Rotation paths and how fast each direction turns (degrees a step):
Each turn is a multiple of 5 degrees from 10 to 175, or 0.
Each row of a path follows its step; steps can be skipped.
Path 1:
step 12: [0.44, -1.01, -3.04, -1.84, 0.38, 0.18, -1.78, 1.69, -1.91, 2.17, -2.23, 1.80, 1.32, -1.10, -3.34, 0.75, 0.89, -0.38, -0.66, -0.26, -0.10, -2.77, -1.50, 2.14, -0.01, 0.53, 0.48, 1.86, 0.91, 1.04, 0.82, 1.11, 0.65, 0.25, 1.86, 0.62, -0.57, -1.05, -0.08, 2.66, -0.37, -1.08, -0.05, -0.63, -1.44, -2.02, -0.67, 0.95, 1.26, -0.27, -0.18, -0.80]
step 19: [0.47, -0.83, 0.14, 3.23, -0.24, -1.54, -0.06, 0.10, 1.68, -2.52, -0.80, -1.47, -0.89, 1.62, -0.62, 0.44, -1.58, -1.26, 4.08, -2.02, -0.42, -0.69, 2.15, 0.08, -0.13, -1.13, 0.33, -0.59, 0.06, 1.41, -0.36, -0.30, 1.46, -0.14, 1.14, -1.81, 0.57, -1.21, 0.17, -0.69, -0.98, 1.46, -0.16, 0.87, -0.45, 1.96, 0.06, 1.47, -0.61, 2.05, 3.44, 1.39]
step 24: [-0.40, 2.04, 0.67, -1.22, -0.03, 1.77, -0.91, -0.99, -0.54, 2.92, 1.89, -0.30, 1.73, -1.19, 1.67, -0.35, -1.53, 0.55, 0.20, 0.81, -1.03, -1.12, 1.43, -0.96, 1.75, -0.37, 2.36, 1.72, 1.46, 1.51, -0.02, 2.06, -0.55, -0.53, 1.42, -0.46, -1.81, -0.15, -1.76, -0.67, 0.20, -0.34, 1.35, 1.02, 0.66, -1.16, -1.21, -0.38, 2.23, -2.31, 3.01, 2.33]
step 26: [1.20, -0.34, 0.30, -0.01, 0.18, 1.29, 2.17, -0.80, 0.51, -1.55, -0.86, 1.44, 1.66, -0.35, -0.83, -0.17, 0.23, -3.56, -2.90, 1.75, -1.72, 0.15, -2.33, 1.20, 0.36, -0.14, -0.19, -0.66, -1.43, -1.40, 0.42, -1.26, 0.43, 2.21, 0.55, 2.30, 3.22, 0.16, 0.21, 0.69, 0.80, -0.79, -0.38, 1.98, 0.92, 1.57, -0.26, 1.16, -0.87, 0.03, -2.80, -1.21]
step 31: [-0.32, -2.20, 1.36, -0.59, -1.00, -2.77, -2.11, -1.93, -0.23, -1.65, -1.18, 1.23, -3.46, 0.45, -2.19, -1.95, 0.09, -0.34, 0.68, -0.73, 1.49, -0.99, -1.01, -0.70, -0.44, 0.02, 0.70, -0.30, 0.70, 0.49, -0.38, -0.57, -1.29, 3.24, -2.00, 0.09, -1.21, 0.41, 1.20, 0.01, 0.67, 0.49, 1.65, -0.12, -1.68, -1.43, 0.42, 0.56, 2.81, 1.88, -1.05, -0.31]
step 32: [0.74, 0.95, -0.24, 2.15, -1.16, 1.32, 1.91, 1.37, 2.01, -1.88, 3.04, -1.19, 0.91, -1.54, 0.46, -2.16, 0.49, 1.15, 1.05, -0.42, 0.59, 2.19, 0.06, 0.77, 0.33, 1.32, 0.20, 1.23, -0.61, -0.60, -1.73, -1.97, 1.95, 0.75, 2.15, -1.44, -1.48, -0.02, 0.72, -1.98, 0.58, 0.75, 0.40, 0.20, 0.47, 2.68, 1.70, -1.83, -0.63, 1.72, 0.65, -1.10]
step 36: [-1.78, 2.35, -0.81, 1.77, 0.69, -0.66, 1.87, -0.45, 2.56, 2.44, -0.52, -0.66, 2.28, 1.08, -0.51, -2.60, -0.76, -0.91, -1.14, 0.61, 2.17, -0.75, 3.11, -1.03, -0.69, -0.13, 0.36, -0.92, -0.89, -1.72, -0.65, 1.53, -0.30, 0.61, -2.77, 1.25, -0.45, 1.77, 1.09, -0.80, 0.21, -1.24, -1.01, -0.36, -0.23, 0.10, 2.70, 0.13, -0.36, -1.17, 1.12, 0.93]
step 37: [0.42, -2.00, -0.51, -1.13, 0.36, -1.04, -0.88, 2.10, -3.34, -1.46, -1.15, -0.02, 0.99, -1.89, 0.97, -0.95, -0.94, -0.50, 2.77, -0.28, -2.00, -0.31, -0.93, -2.27, -0.85, 0.21, -0.88, -2.44, 2.29, 0.88, -0.63, 1.81, 1.11, 0.55, 1.54, -0.02, -1.30, 1.05, -1.68, -1.54, 0.16, 0.40, 1.10, -0.11, 1.17, -1.82, -0.03, -0.72, -1.23, -2.18, 2.13, 1.07]
step 46: [-1.35, -0.42, 1.29, -1.29, -1.50, -0.73, -0.44, -0.82, -0.95, 0.02, -0.31, -3.45, -0.88, -0.38, 1.28, 2.09, 2.46, 2.25, -0.44, -1.20, 0.34, -2.04, 2.21, -2.19, 0.33, 3.22, -0.22, -1.17, 0.27, -1.00, -2.15, -1.74, -0.57, -1.18, -0.07, -0.61, -1.44, 0.09, -2.52, -1.37, 0.67, 0.98, 1.38, 1.29, -2.03, -0.46, 0.98, -0.78, -0.46, -0.26, 0.71, 0.61]
Directions:
[0.24, -0.52, 0.39, -0.54, -0.38, 0.12, -0.26, -0.87, 0.22, 0.46, 0.24, 0.45, -0.33, 0.70, 0.25, 0.17, 0.02, 0.08, 0.33, 0.52, 0.57, 0.02, -0.29, -0.44, 0.55, -0.17, 0.00, 0.34, 0.24, -0.12, -0.05, -0.57, 0.10, -0.17, 0.43, -0.48, -0.58, 0.26, 0.23, -0.46, -0.34, -0.72, -0.32, 0.37, -0.50, -0.15, -0.22, -0.80, 0.45, -0.15, -0.11, 0.01]  100
[-0.60, -0.13, 0.15, -0.23, 0.19, -0.60, 0.23, -0.04, 0.37, -0.48, -0.12, -0.70, -0.14, -0.09, -0.14, -0.75, -0.55, 0.03, 0.22, 0.71, -0.23, 0.31, 0.30, -0.15, -0.17, -0.54, 0.45, 0.06, 0.01, -0.34, 0.70, -0.38, -0.65, 0.28, -0.17, -0.27, -0.26, -0.25, 0.64, 0.61, -0.68, 0.11, 0.17, 0.33, -0.01, 0.57, -0.43, 0.05, -0.01, -0.16, -0.73, -0.14]  85
[0.17, 0.43, 0.13, -0.49, 0.61, 0.09, 0.78, 0.36, -0.28, 0.33, -0.04, -0.45, 0.51, -0.31, -0.03, -0.25, 0.10, -0.04, -0.21, -0.10, 0.01, 0.50, -0.52, 0.57, -0.06, -0.40, 0.19, 0.63, -0.06, 0.01, -0.05, -0.21, -0.44, -0.12, -0.27, -0.07, 0.19, -0.30, 0.30, 0.24, 0.32, -0.32, -1.24, 0.41, -0.37, -0.31, 0.41, -0.34, 0.76, 0.10, 0.59, 0.31]  120
[0.01, -0.32, 0.13, -0.17, -0.55, 0.34, 0.09, 0.29, 0.28, 0.32, -0.44, -0.26, 0.09, 1.09, -0.02, -0.25, -0.78, 0.22, 0.09, 0.22, -0.80, -0.21, 0.21, 0.09, 0.27, 0.41, -0.46, 0.56, 0.09, 0.54, 0.18, 0.02, -0.03, 0.16, -0.06, 0.13, -0.45, 0.45, -0.05, 0.28, 0.50, 0.28, -0.09, -0.25, 0.22, 0.43, 0.62, 0.45, 0.81, 0.81, -0.04, -0.06]  90
[-0.69, 0.11, 0.13, -0.64, -0.91, 0.22, 0.48, 0.28, -0.12, -0.40, -0.06, -0.12, -0.09, -0.45, 0.49, 0.51, -0.82, 0.52, 0.35, -0.43, 0.56, 0.44, -0.11, -0.19, -0.36, 0.59, -0.25, -0.36, -0.20, -0.65, -0.06, -0.13, 0.03, -0.27, 0.59, 0.06, -0.20, -0.03, 0.50, 0.40, 0.20, -0.53, -0.34, -0.49, 0.30, -0.38, 0.28, 0.15, -0.30, 0.05, -0.04, -0.21]  155
[0.04, -0.09, 0.56, 0.54, -0.07, -0.30, 0.26, 0.68, -0.24, 0.16, 0.03, 0.08, -0.45, -0.19, 0.01, 0.30, -0.20, 0.05, 0.21, 0.25, -0.11, -0.09, 0.78, -0.26, -0.71, 0.18, 0.51, 0.00, 0.31, -0.50, -0.11, 0.28, 0.09, 0.23, 0.30, 0.88, -0.53, 0.33, -0.13, -0.48, 0.00, 0.45, -0.49, 0.76, 0.01, 0.37, -0.14, -0.97, -0.02, 0.43, 0.57, -0.12]  80
